[[  4.7  20.4   6.3   2.9 -16.3]
 [  4.7  23.2   9.8   2.9  -8.4]
 [  4.7  23.2   6.3 -17.5  -3.6]]	-8.4

[[-0.070  0.061 -0.140 -0.154 -0.118 -0.092  0.161]
 [ 0.085 -0.109  0.050  0.043  0.012  0.034  0.015]]	0.015

[[-0.077  0.002 -0.177  0.203  0.201]
 [-0.063  0.031 -0.170  0.181  0.157]]	0.157

[[  14.035   17.706   12.295   10.434   19.013    7.481]
 [   2.627  -10.566   -0.909   -5.622   46.148  -25.972]
 [ -38.799 -100.719  -59.129  -44.702  155.521 -144.304]]	-25.972

[[ 0.723  1.073  1.342  1.156  1.486  1.571  0.044]
 [ 0.460  1.042  1.537  1.373  1.585  1.850 -0.722]
 [ 0.588  0.565  1.475  2.215  1.896  1.713 -1.513]]	-0.722

[[ -7.400 -10.558 -13.067 -21.560 -12.778   5.412]
 [-12.051  -4.694  -2.981   5.941  20.492  12.850]
 [-17.663   6.662   1.248   8.558  -7.627   7.396]]	12.850
---
228,241,213,174,215
234,250,200,160,228
220,46,199,95,163
-> 213

-43,28,19,-39,-28,-18,-40
-11,9,-15,-13,-10,-3,-28
3,-8,-7,-6,-3,-10,-12
-> 19

3945,4323,4749,6303,3754
3895,4263,4870,5852,3336
3569,4663,4839,7913,1781
-> 4749

7,4,5,5,8,2,6
3,6,4,4,5,2,4
5,6,6,6,3,5,3
-> 5

-357,502,220,-69
-409,-36,-618,-391
-465,-149,-348,75
-> 220

0,38,-19,-14
-1,6,-9,-26
11,-1,42,1
-> -19
---
Input:
[[-0.71 -5.23  0.99  0.18]
 [ 0.53 -4.13  0.14  3.19]]
Output: 0.14

Input:
[[ 4.63  1.18 -2.02  4.11 -0.90  4.51]
 [ 1.39  2.60 -0.81  2.87 -1.84  3.33]]
Output: -1.84

Input:
[[-4.84 -4.79  2.23  2.51  1.06  0.27]
 [ 4.05  3.94 -3.08 -3.18  1.96 -3.11]]
Output: 1.96

Input:
[[-5.31 -5.29  3.95  1.54  5.91  3.87]
 [ 1.50  1.86 -1.23  3.26  1.08 -1.88]]
Output: 1.08

Input:
[[-0.24 -2.69 -5.50  0.12  1.30]
 [-0.79  0.37  2.83  4.01  0.11]]
Output: 4.01

Input:
[[-4.60 -3.52  3.54 -1.13  1.32 -4.61]
 [-4.95  2.40  0.63  0.01  4.59  1.50]]
Output: 4.59
---
array([ 21,  11,  19, -30,  26, -37,   7]) → 7

array([[161, 143,  73, 156,  37, 181],
       [169, 133, 227, 146, 137,  66]]) → 73

array([9164, 6193, 2133, 5790, 4309]) → 5790

array([78, 22, 63, 65, 31, 59]) → 59

array([ 903,  674, -283, -647]) → 674

array([[70, 44, 49, 63],
       [54, 89, 68, 27],
       [86, 22, 45, 80]]) → 44
---
[-1.58 -3.59 -0.85  4.41  2.46 -0.12 -2.49] yields -2.49
[-2.25  5.71  4.22 -0.62 -0.53  3.19] yields 3.19
[ 5.75  4.73  1.61  4.63 -2.95] yields -2.95
[-4.46 -4.67  0.44 -5.22 -4.23 -4.84] yields -4.84
[-0.43 -5.86 -4.96 -4.31  0.17] yields 0.17
[ 4.44  0.60  2.03  1.94 -1.82] yields -1.82
[-4.28  2.56  1.14 -0.25  0.76  3.80 -1.08] yields -1.08
[-4.01  1.75  0.20  5.91 -1.41] yields -1.41
---
2447	4490	4307	1446	2100	2396	2240
7456	1273	1699	6228	2592	8110	6213
==> 2240

22	29	37	30	51	21	14
68	71	75	35	66	74	65
64	68	58	59	54	60	54
==> 65

7	3	3	3
4	5	1	2
==> 3

72	179	129	220
62	183	131	222
==> 220

27	-39	-39	-47	-6	-4	-35
0	-21	-39	31	-41	8	-30
11	-32	-32	-31	-8	-4	-30
==> -30

38	2	3	24	-7	32
31	22	29	29	-33	9
==> 32

3396	5857	7020	7068	5823
7427	5721	4169	4753	6629
3056	5760	4261	4002	7829
==> 6629

73	16	60	28	76	52
46	46	31	32	63	29
33	71	21	36	35	21
==> 29

5442	8903	8570	8345	7540
8244	8107	2396	6438	8174
==> 7540

102	11	163	196
66	242	73	39
==> 196
---
[5.33 0.52 5.48 1.82] => 5.33

[[ 1.31  2.69  2.72  2.00 -2.96  2.25 -5.62]
 [-0.61 -3.14 -4.38  0.71  2.53  0.72 -0.04]] => -3.14

[[-0.12  3.29 -3.60  0.87]
 [-0.04  1.55  4.59 -0.73]] => -0.12

[[-5.38 -0.34 -0.05  3.29]
 [ 3.31 -0.20 -0.01  0.56]
 [ 1.78  0.86  0.00  0.07]] => -0.20

[ 1.42 -2.98 -0.61  0.93 -0.56  4.28  3.40] => -0.56

[-3.38 -4.71 -5.77 -1.38 -5.37  0.17] => -4.71

[-3.07  5.22  0.39  4.14  2.85] => 2.85

[-2.82 -4.57 -3.39 -1.28 -3.88 -1.44] => -3.39

[0.09 3.85 3.68 5.33] => 3.85

[ 0.58  1.08 -0.09 -0.66 -5.64 -0.36  1.71] => -0.36
---
[-2.96 -5.33 -3.87  5.00  1.92  2.87] -> -2.96, 2.87

[ 2.07 -5.22  1.30  0.90 -1.88 -1.64  3.36] -> 2.07, 3.36

[ 1.69 -2.23 -3.15  5.20 -5.24] -> 1.69, -5.24

[-5.41  3.36 -0.98 -6.01] -> -5.41, -6.01

[-1.86 -2.87  0.63 -4.70  0.71] -> -1.86, 0.71

[-2.88 -4.75 -3.95  1.77] -> -2.88, 1.77

[[ 4.34 -3.47  3.50  3.92]
 [ 4.29 -0.94  5.36 -3.20]] -> 4.34, -3.20

[ 4.84  2.65  3.16 -0.14] -> 4.84, -0.14

[[ 1.32 -0.18 -0.99 -0.93 -2.19 -0.81  1.42]
 [-5.49 -2.78 -0.20 -5.01  5.13 -3.73 -1.16]] -> 1.32, -1.16
---
[[-1.00, 2.28, 0.47, -5.07, -1.97],
 [0.09, 2.22, -2.39, -2.82, -3.22],
 [0.41, -2.03, 0.85, 3.56, 2.33]] gives 2.33

[[0.57, 4.13, -0.40, -4.26, 4.41, 4.16, 2.57],
 [-3.83, 4.14, 3.59, -1.65, -1.94, 0.50, 0.34]] gives 0.34

[-2.51, -5.78, -1.79, 0.43, -1.55, -2.93] gives -2.93

[[1.61, 1.42, -3.90, -1.36],
 [-3.71, -0.77, 4.37, 0.77],
 [2.97, 3.04, -1.25, 0.19]] gives 0.19

[0.91, 5.49, -0.39, 0.06, 5.15, 2.83, 3.39] gives 3.39

[[-0.37, 1.02, -3.72, 4.22, -1.24, 1.24],
 [-0.38, -0.78, 0.68, -0.18, 0.85, -2.33],
 [-0.03, 0.09, -0.48, 0.51, -0.09, 0.13]] gives 0.13

[-2.92, 0.80, -1.57, -1.10, 5.22, -0.65] gives -0.65
---
[[67 74 61 67 61 73 89]
 [56 56 70 51 61 70 43]
 [47 51 56 38 33 72 12]]	47

[[-775 -435  -71 -136 -766 -352]
 [ -94 -772 -120 -664 -866  397]
 [-704 -341  900  138 -604  321]]	-704

[[207 395 549 195 302 478 676]
 [209 639 168 355 738   4 768]
 [186 129 476 682 417 215 251]]	186

[[140 113 200 167]
 [ 89 158 153  50]
 [105 110 162 166]]	105

[[-215 -305 -286  332  117 -326]
 [-297 -401 -231 -566  429 -382]
 [-362 -472 -200 -449  801 -176]]	-362

[[207 131 128 205 202]
 [122 142 156 144 166]
 [104 179 103   5 182]]	104

[[417 699 570 182]
 [823 673 723 909]
 [707 202 831 252]]	707
---
-3.24   1.57  -1.30   0.43   2.00  -0.30  -2.10
 1.92  -3.64  -1.30   4.31  -3.67   3.48  -5.32
-0.60   1.66   1.09   0.79   1.98  -0.11   1.83
gives 1.09

 4.57   2.72   0.11  -5.43
 3.63   1.92   0.34  -3.75
 1.47  -5.91   4.63  -0.75
gives 4.63

-0.05  -2.62   3.00   4.12   1.40  -2.58   1.96
-2.97   3.12  -0.20  -5.58  -3.75   4.82  -0.53
-0.67  -0.45  -2.93  -0.25  -1.54  -0.03  -1.48
gives -2.93

 3.74   0.36   1.10   0.64   4.03  -4.27
 2.23   1.38   0.08   0.19   2.48  -2.75
 5.36  -0.38   2.61   0.40   5.18  -5.75
gives 2.61

-0.59  -1.10   0.10  -3.25   0.83  -0.88
 1.68   2.38   0.06  -4.21  -0.65  -3.15
 1.33  -2.87   0.64  -4.66   0.85   1.00
gives 0.64

-1.03   1.05  -4.22  -2.84  -2.53   0.00
 0.39   0.11   0.49  -0.82   0.09  -0.13
-0.36   3.91   2.02  -1.25  -2.75   0.49
gives 2.02

 2.65  -1.24   0.78  -0.04   5.06   1.09
 1.03  -3.58   2.06   0.64   0.78   0.15
-0.76   4.94   0.13   0.26  -0.09  -1.27
gives 0.13
---
[ 0.11 -4.80 -0.60 -3.12  1.53] ==> -4.80

[[ 3.91  3.57 -0.42  0.73  0.83 -1.75]
 [ 2.72 -0.63  1.09 -1.16  1.23 -3.43]
 [-0.46 -0.03 -4.56  1.28  2.71 -1.29]] ==> 3.57

[-3.40  5.04  1.94  2.29  0.94  0.53  4.15] ==> 5.04

[[-3.53  0.22  1.47 -1.10]
 [-5.61 -3.19 -1.07 -2.78]] ==> 0.22

[ 2.09  1.11  4.86 -0.09  1.41  1.04 -3.49] ==> 1.11

[-2.71 -0.23 -2.22  2.32 -5.70 -4.07  4.87] ==> -0.23

[ 5.61 -3.52  4.61 -1.44 -2.63 -0.27] ==> -3.52
